One vector is turned by the same rotation once a step. Each row is the vector after some number of steps, and that number follows the row.
The counts run from 0 to 418.
[106  90 170 119 114  99 116 160  92 148 125 112 132 144  98 148 123 133
  78 124  94 146 171 147 110  98 129  69 150 165 113 134 130 155 159] => 106
[113 146 184 142 123  81  81 138 113 130 137  77 161 155 102 134 154 130
 103 135 135 144 183 150 125 100 144  85 133 154 146 127 143 160 141] => 352
[101 119 169 131 168  93  83 169 132 143 141 148 101 132 134 145 130 125
 108 128 107 131 161 141 125 133 116  48 121 159 129 100 101 154 160] => 80
[126 118 181 115 101  79  93 163 103 158 163 113 171 159 144 152 144 108
 125 107 126 149 178 135  92  93 104 135 135 136 121 134 126 173 126] => 260
[ 77 110 174 122 126 101  90 147 141 143 153 114 135 129 110 139 113 137
  84 163  99 159 185 139 124 117 114  74 124 130 104 129 134 172 154] => 94
[103 121 189 112 122  97  79 140 115 186 142 114 126 118 149 125 110  82
 141 114 127 133 165 149 129 100 119 139  93 120 144  92 100 169 146] => 292
[ 74 138 182 106 142  97  70 131 110 128 153  88 116  99 118 136 110 123
 122 134 125 139 151 146 139 122 118  62 110 149 129 122 128 170 158] => 203
[129  91 177 126 123  81  90 155  86 187 133 126 135 148 149 136 145 106
 110  74 119 135 160 130 118  87 120 133 120 147 133 109  96 149 146] => 276
[122 120 151 122 135 113  97 176 123 113 122 110 139 135 118 144 141 103
 117 137 121 126 179 172  95 107 118  48 144 176 148 117 122 170 151] => 225
[119 141 196 151 137  99  53 118  97 160 157  88 154 132 152 132 143 111
 136 111 144 127 174 143 114  94 123 136 112 138 143 118 109 141 131] => 37
[113 125 181 171 150 117  78 141 116 144 135 110 126 134 117 144 121 127
  90 142 100 129 174 150 112 113 142  50 143 165 137 123 105 129 157] => 332
[ 76 147 187 157 131 117  83 145 112 154 144  99 127 120 133 131 109 111
 129 179 111 131 185 150 119 115 132  73 110 141 140 108 127 156 137] => 321
[127 133 187 126 108  77  91 151 129 149 126  83 155 148 106 147 150 132
  88 114 133 139 181 151 136 100 149  92 149 147 145 131 136 151 155] => 355
[ 99 120 167 129 136 109  79 143 144 135 129  79 133 109 114 112 125 109
 109 150 117 149 183 153 137 101 129  74 113 146 152 115 113 171 168] => 209
[125  92 161 119 132  83  87 159 121 126 122  99 150 139 123 142 173 143
  86  86 144 130 173 152 108 100 118  85 148 166 131 130 120 143 163] => 362
[ 97 122 174 147 163 102  65 133  90 155 143 111 102 116 143 119 131 131
  97 119 103 141 148 127 141 112 127  70 106 164 130 114  89 132 159] => 191
[120 102 178 103 148 101  65 143 102 151 156 127 130 119 158 137 131  98
 131  79 128 132 147 140 109 101  92 125 111 144 128 110  82 169 147] => 284
[103 111 182 110 115  92  98 167 109 175 160 152 130 148 148 150 113  92
 135 123 108 143 170 136 103 110  96 129 110 122 115 106 106 180 132] => 402
[108 116 161 128 157 114  88 152 120 117 116 111 122 138 101 146 137 126
 106 126 127 117 167 169 112 113 131  44 139 178 142 108 117 163 155] => 222
[ 87 142 200 149 132  80  77 133 103 192 147 115 111 131 148 129 122 125
 112 141 110 141 157 121 147 112 139 100  98 128 132 112 111 140 148] => 183
[115 105 159 117 137  84  91 166  94 124 123  99 146 144 128 133 185 139
 108  99 151 127 174 146 109 103 108  86 133 180 133 127 135 156 142] => 365
[ 92 115 166 136 133  84  88 166 151 178 120 117 117 121 156 120 141 121
 112 149 116 134 188 143 146 115 122  87 108 134 156  94 110 142 162] => 71
[117 121 187 140 116 106  93 141  48 161 150 106 143 142 156 164 131 113
 129 102 134 116 156 140  86  89 119 111 137 163 118 136 121 133 122] => 26
[111 100 196 169 135 121  87 118  79 153 133 111 144 159 126 155 131 134
 101 113 133 108 175 147  80  95 124 117 139 160 104 121 111 135 130] => 18
[ 86 122 199 119 135  92  77 127 104 182 140 115 121 123 142 130 111  99
 146 117 135 125 155 145 135 107 124 131  89 120 137  93 106 173 141] => 293
[112 114 176 162 137 124  78 144 130 151 135 106 131 125 126 149 117 128
  82 148 100 133 184 151 114 108 136  58 152 159 132 122 104 123 168] => 331
[116 107 179 130 137  79  97 165 135 164 119 134 145 177 122 126 167 114
 122 114 148 131 187 147 118 100 121 128 112 133 144  95 115 182 134] => 383
[113 105 166 128 144  91  63 152 106 158 136 102 120 102 183 130 160 123
 114  91 135 120 161 141 121 104 103 105 119 158 143 116  93 123 162] => 51
[123  88 177 133 115  89 112 165 113 156 127 128 152 167 127 169 148 132
  89 109 131 120 184 155  88 103 116  95 163 152 115 123 128 141 143] => 248
[ 98 110 182 129 147  86  87 146 131 145 129 116 151 166 121 123 173 131
 121 109 159 131 184 144 111 109 108 129 105 138 131 103 127 187 124] => 380
[124 105 179 162 126 118  89 136  58 153 139 104 144 154 144 147 144 122
 119 110 124 112 169 145  79  93 121 112 129 172 121 125 115 131 123] => 22
[ 99 133 180 141 150 130  69 140 128 141 153 118 116 105 148 145 100  96
 134 157 108 125 173 156 108 122 112  69 111 145 131 107  97 162 146] => 316
[101 118 185 147 122 131  97 135  92 134 146 110 159 159 112 143 121 107
 137 150 124 124 189 161  75 103 114 109 121 149 115 114 129 183 110] => 6
